Here are some points:
"-0.27 -1.07 1.62 1.12 -2.00 -0.21 -0.23 1.04 -3.18 -1.73 -1.25 0.71 1.06 0.42 2.64 -0.50 -1.70 1.15 -0.98 -0.53 1.79 -1.70 0.97 -0.76"
"0.16 -0.73 -0.10 -0.49 1.42 -1.26 -0.55 -4.30 2.88 2.11 0.65 -0.13 -1.51 -2.46 0.47 -0.34 1.41 2.35 0.12 -1.27 -1.40 -0.40 0.50 1.54"
"-0.33 0.89 -0.69 -0.06 -1.77 0.87 0.18 2.03 -0.69 -0.73 1.38 -0.62 0.21 0.18 -0.76 -0.53 0.35 -1.46 0.39 0.66 1.29 4.00 -0.63 0.10"
"-0.15 -0.23 0.03 -0.15 1.63 -1.12 -0.16 -1.47 3.35 1.49 1.32 -0.90 -1.01 -1.86 -1.66 0.33 1.45 0.64 0.53 -1.66 -2.34 0.09 -0.36 2.36"
"-1.17 0.74 -0.51 -0.20 0.03 -2.25 -0.57 1.00 0.23 0.29 1.01 -0.84 -1.09 -1.31 -1.86 0.63 1.07 -0.54 1.34 0.05 -0.24 0.49 1.24 -0.01"
"-0.20 -0.07 0.13 -0.09 0.30 -0.86 0.33 -0.14 0.80 0.68 0.22 0.44 0.29 0.68 -0.09 0.12 0.15 0.01 0.18 -0.29 -1.28 -0.32 0.61 0.49"
"-0.56 1.27 -0.47 -0.49 0.44 -1.22 0.55 0.49 0.64 1.43 1.15 -0.14 -1.96 -1.65 -0.86 -0.10 1.00 0.27 2.13 0.14 -0.34 -0.10 0.70 0.15"
"-0.54 0.24 -0.56 0.90 1.33 -0.14 0.66 -0.39 4.46 1.89 0.86 0.77 -2.64 -1.70 -2.07 0.65 1.91 -0.56 -0.50 -0.44 -1.26 0.16 -0.20 0.91"
"0.41 -0.07 1.03 -0.46 -0.28 -0.97 -0.49 -0.94 -2.27 -1.41 0.63 -0.05 -0.25 1.69 1.04 -0.23 -0.63 -0.73 -1.15 -0.69 0.11 0.12 0.59 -0.38"
"-1.21 1.36 -1.17 0.12 -0.45 0.03 0.86 1.61 -0.41 -1.16 0.78 0.04 -0.06 -0.99 -0.94 -1.17 -0.31 -1.38 0.62 -0.63 1.09 -1.72 0.44 -0.39"
"-0.29 -0.33 -0.29 0.01 0.95 -0.33 0.73 -0.45 2.41 0.33 0.36 -1.46 -0.48 -1.30 -0.78 0.47 0.17 -0.48 0.38 -0.24 -0.18 -0.88 0.29 1.52"
"0.63 -0.37 -0.76 -0.51 1.23 1.66 -2.35 -1.78 2.24 0.87 1.08 0.19 -0.58 -1.24 0.05 0.27 1.35 0.59 -0.36 -0.76 -0.76 0.14 -0.98 0.60"
"-0.06 0.30 0.53 -0.74 -0.35 -0.83 -0.10 -0.79 1.67 -0.06 0.97 -0.56 -0.25 -2.23 -0.41 -0.23 0.99 0.87 0.59 -0.74 -0.06 -0.28 -0.27 0.25"
"1.73 0.62 0.38 -0.05 0.21 -0.03 -0.01 0.26 0.68 -1.91 0.81 -0.15 0.52 -0.02 -1.36 0.83 0.19 -0.91 -0.97 0.01 -0.33 0.38 -0.14 1.77"
"0.46 -0.55 -0.11 -0.61 0.31 0.45 0.02 -0.74 -0.11 0.82 -0.09 0.02 -0.18 0.01 -0.83 1.21 -0.30 0.20 0.33 -0.09 0.48 -0.66 -0.31 0.69"
"-0.07 0.71 1.10 -0.62 -0.56 1.80 -0.90 -0.97 -0.92 0.31 -0.57 -1.84 -0.02 2.55 0.08 -0.67 0.14 -0.17 -1.09 -0.47 -0.19 -0.92 2.38 0.42"
"1.30 -0.32 0.43 0.58 0.05 -0.52 0.18 -0.52 -0.67 -0.68 -0.03 0.15 0.43 -1.07 0.94 0.97 0.07 -0.26 -0.66 -0.38 1.21 0.38 0.10 -1.71"
12 more points follow, each with its number after it:
"0.50 0.15 -0.52 -0.77 0.90 -1.14 -0.05 -0.83 1.24 1.75 1.48 -1.47 -1.13 -0.48 -2.38 -0.78 1.09 -0.76 0.05 -0.44 -0.65 -0.02 1.22 1.35" 0
"0.31 -0.59 -0.09 0.89 -0.12 -0.20 -0.25 -0.34 0.82 -0.01 0.01 0.19 -0.18 -0.44 0.13 -0.60 -0.54 0.13 -1.20 -1.02 0.53 -0.25 -0.23 0.09" 1
"0.79 0.49 1.89 1.06 -0.57 -0.25 -0.68 -1.31 -0.97 0.34 -0.43 -2.23 0.82 0.35 -0.47 0.00 -1.07 2.09 -0.11 2.21 0.39 -0.06 -0.19 0.08" 2
"-0.78 0.28 0.85 -0.17 0.36 0.31 1.21 -0.89 0.23 -1.24 0.97 -0.70 0.42 -0.07 -0.47 -1.20 0.34 0.50 -0.10 0.16 -0.26 -0.18 0.06 0.61" 3
"-2.13 0.47 -1.12 -0.05 0.22 0.89 0.99 0.48 -1.85 -0.64 1.05 -1.52 0.21 0.55 -1.18 0.21 -0.31 -1.37 1.12 -0.94 0.19 0.46 0.34 0.26" 4
"0.27 0.01 0.03 0.19 -0.05 0.68 0.42 0.71 -0.55 0.26 -0.98 1.21 0.18 1.19 1.54 0.27 -1.39 -0.17 -0.60 0.35 -0.12 0.52 -0.21 -1.30" 5
"-0.99 0.53 0.81 -1.35 -0.31 -0.66 -0.87 -1.36 -0.02 0.21 -0.36 -0.10 0.63 -0.41 -0.47 1.04 -0.76 1.40 -0.19 -0.41 -0.12 -0.63 -0.81 -0.97" 6
"0.88 0.71 -0.46 -0.70 0.39 0.18 -2.07 -2.51 -0.30 0.03 -0.10 0.58 -0.67 0.36 0.22 -0.34 -1.55 -0.22 -0.08 -0.22 0.27 0.52 0.36 0.05" 7
"0.67 0.62 -0.71 0.70 -1.86 2.22 0.73 2.69 -2.79 -1.39 -0.10 1.79 0.50 1.29 3.08 -0.24 -1.26 -1.52 0.58 2.62 2.27 0.05 -1.13 -1.96" 8
"-0.41 0.32 -0.93 -0.59 0.24 -0.91 1.79 0.50 1.67 0.69 1.76 -0.30 -1.08 -1.89 -2.05 -0.15 1.48 -0.77 -0.10 -0.66 -0.20 0.79 -0.23 0.42" 9
"0.64 -1.18 -0.03 0.97 -0.84 1.05 -0.59 0.23 -1.01 -1.45 -0.61 1.29 0.49 1.47 0.55 3.86 0.56 -0.18 -0.71 0.71 0.76 -0.04 -0.44 -0.40" 10
"0.77 -0.39 0.40 0.74 0.04 0.04 -3.08 -0.38 -1.92 1.08 -0.70 0.36 2.04 0.63 3.30 0.16 -1.13 0.11 -0.40 0.47 1.05 0.04 -0.33 -1.17" 11
Which two of these numbered points are nearest to each point below, looking only along the 4 directions in which the first points spread most? Their numbers follow each, nearest first.
"0.08 1.09 0.32 -0.14 -0.05 -0.91 0.23 0.25 0.27 0.64 0.97 -1.10 0.59 -0.43 0.02 -0.13 0.18 -1.19 -0.02 -1.05 0.86 -1.21 -0.89 0.36" > 3 1
"0.60 -1.16 1.50 0.01 -1.11 0.50 -0.45 -0.99 -1.60 -0.64 -0.65 0.32 2.68 0.70 1.06 0.00 -0.03 0.43 -2.52 -0.86 0.90 -2.09 -0.32 -1.66" > 11 2
"-0.18 -0.19 0.64 -0.50 0.85 -1.63 0.20 -2.12 1.86 1.36 0.92 -1.21 -1.24 -1.88 -0.48 -0.22 3.16 0.14 0.47 -2.24 -2.02 -0.22 0.40 1.37" > 0 9
"0.75 -0.72 -0.81 -1.46 1.09 1.42 -2.81 -1.44 0.19 1.08 -0.37 0.00 -0.17 0.17 0.41 1.27 0.69 -0.72 -0.23 0.07 -2.18 1.04 -2.61 -1.06" > 7 1
"-0.44 0.29 0.55 0.07 -0.74 0.73 -0.04 1.12 -0.92 -0.89 -1.03 0.11 0.75 -1.00 1.08 0.75 0.54 -0.53 0.48 -1.33 1.24 0.65 1.08 -0.63" > 5 10
"0.06 0.21 1.91 1.24 -0.77 -1.04 -0.99 -2.10 -1.04 0.06 -1.09 0.23 1.65 1.18 2.38 -3.26 -0.46 0.82 -1.08 0.64 -2.26 -0.80 2.03 1.35" > 2 7
"0.63 -0.49 0.27 1.79 -0.20 1.21 -1.39 0.35 -1.28 -0.44 0.16 0.56 0.20 0.97 1.21 1.44 -0.67 -0.29 -0.73 0.67 1.03 -0.03 -0.34 -0.88" > 10 5
"0.46 -0.98 0.14 -0.49 1.75 -0.59 0.49 -0.92 -1.04 1.46 -0.49 0.82 0.42 0.43 1.19 -0.21 0.05 0.07 -0.23 -0.11 -0.77 0.37 -0.35 -0.67" > 6 1
"-0.16 -0.35 1.37 -0.51 -0.83 0.98 -1.23 -1.42 0.05 0.40 -1.21 0.05 0.02 -0.32 1.22 -0.85 -0.76 0.26 -1.01 2.66 1.72 0.76 -0.05 0.88" > 7 2
Here are 12 other points, each followed by its number:
"-2.08 -0.59 -0.02 -1.17 0.67 1.07 -0.56 -0.76 0.23 0.25 -0.70 -0.69 -0.77 0.11 0.78 0.12 0.57 0.21 0.35 0.28 -0.58 0.09 -1.05 -0.53" 0
"0.45 -0.09 -0.25 -0.78 -0.03 0.91 -0.74 -0.10 0.05 -0.73 -0.51 -0.02 -0.25 0.28 0.94 -0.14 0.16 0.14 -0.22 -0.63 -0.32 0.18 -0.43 0.37" 1
"0.12 -1.29 -0.81 0.51 0.05 2.51 -1.22 0.54 -0.71 -1.75 -0.56 0.86 1.03 -1.62 0.79 0.68 -0.92 -0.11 -0.68 0.71 1.04 0.12 -1.05 -1.09" 2
"0.56 1.24 0.83 -0.06 -0.64 -1.53 0.30 -1.81 -1.68 -0.35 -0.95 -1.46 -0.48 1.35 1.53 1.40 -0.96 0.11 -0.67 -0.51 0.68 -0.18 1.69 0.09" 3
"0.57 -1.88 1.59 0.00 0.25 0.07 -0.54 0.03 -0.23 -0.97 -0.79 -0.49 1.10 1.26 2.44 -0.01 -1.48 0.22 -0.30 -0.24 0.54 -0.57 0.28 -0.89" 4
"0.48 0.62 1.34 -0.40 2.12 0.55 -0.49 -3.02 1.32 -0.42 -1.11 0.02 1.14 1.18 -0.42 -0.27 1.58 -0.35 -0.62 -0.52 1.49 0.32 0.71 0.15" 5
"-0.17 0.37 0.52 1.32 -0.07 -0.90 0.13 0.19 0.26 -0.58 -0.20 0.48 1.65 1.45 -0.99 -1.94 1.34 -0.63 -0.37 1.41 -0.29 0.19 0.61 -1.39" 6
"1.01 -0.12 1.31 2.49 -0.10 -0.85 0.68 2.12 -0.99 -1.01 0.23 -1.26 -0.17 0.36 0.06 -1.40 0.24 -0.57 0.24 -0.61 -2.21 -1.57 2.10 0.05" 7
"1.16 -0.56 -1.26 -0.44 -0.07 0.98 -1.11 0.47 0.69 0.84 -0.13 -0.08 -1.09 -1.13 0.18 1.51 -0.15 -0.90 0.28 -0.33 -1.09 2.41 -2.66 -0.90" 8
"0.77 -0.47 -0.94 -0.58 -1.18 2.50 -0.60 0.01 0.17 0.07 -1.45 0.46 0.80 1.43 0.32 3.82 -0.64 -0.43 -0.82 -2.10 0.50 1.38 1.17 -0.83" 9
"-0.30 -0.01 0.63 -0.12 0.80 0.19 -0.64 -1.40 2.29 -0.47 0.22 1.84 -0.26 -0.52 0.21 -0.17 1.57 -0.10 0.60 0.22 -0.32 0.09 -0.25 0.61" 10
"0.42 -0.06 -1.32 0.88 -1.60 2.85 -1.30 1.31 -1.75 -1.98 -0.55 3.61 2.65 3.50 1.14 0.89 -1.19 -0.96 -0.92 1.00 1.71 1.23 -0.65 -1.84" 11
The same question for these:
"-1.29 -0.70 1.74 0.31 1.78 -2.24 1.57 0.22 -0.26 -0.88 0.60 -1.88 -0.80 -0.80 -0.29 -1.33 -0.44 0.32 0.29 0.00 0.05 -1.69 1.32 0.04" > 7 0
"0.88 1.14 -0.29 0.30 -0.12 -0.39 -3.24 -0.33 0.33 0.38 -0.11 -0.21 -0.22 -1.21 1.15 -0.25 0.34 -0.72 -0.88 -0.39 -0.07 0.32 -0.57 0.89" > 1 0
"0.31 -0.67 1.72 0.75 -1.55 0.29 -0.80 -0.36 -2.66 -0.49 -1.81 1.12 1.21 1.95 2.75 -0.37 -1.28 0.20 -1.60 -0.02 1.40 -1.54 0.11 -0.85" > 4 3
"0.46 -1.03 1.35 -0.21 0.42 -0.61 0.28 0.41 0.26 -0.96 -0.75 0.55 -0.35 0.24 3.67 -0.88 -0.26 1.05 -0.15 -0.17 -0.32 -0.14 0.14 0.54" > 4 3
"0.74 1.11 -1.63 0.63 -1.03 1.25 -0.07 1.38 -3.15 -1.71 -0.83 0.22 0.76 2.75 -0.20 0.33 -2.83 -0.30 -1.09 0.89 1.19 1.10 -0.96 -1.68" > 11 9
"0.27 -0.14 -0.21 0.66 -0.68 1.50 0.83 0.86 -1.50 0.95 1.71 2.15 2.68 0.26 0.96 -0.86 -0.76 0.03 -0.55 -0.07 2.44 -1.23 -0.11 -0.68" > 2 4
"-1.38 -0.15 0.30 0.54 -0.37 -0.42 0.89 0.07 -0.29 -0.84 0.59 -2.16 0.59 0.17 -1.54 -1.09 0.36 -0.71 0.15 0.54 0.47 -1.86 0.89 0.01" > 7 6
"-0.55 -0.66 -5.83 -0.73 -1.89 2.37 1.58 3.24 -3.66 -2.29 -0.24 0.95 1.56 2.83 1.23 1.09 -0.92 -1.10 -0.43 0.53 2.69 0.68 -1.17 -1.44" > 11 2
"0.51 1.30 -0.83 0.21 0.53 0.50 -0.86 -0.15 -0.10 -0.10 -1.55 0.56 -0.42 1.42 -0.44 0.12 0.09 0.02 -0.85 0.32 -1.80 1.44 -4.61 -1.17" > 8 9
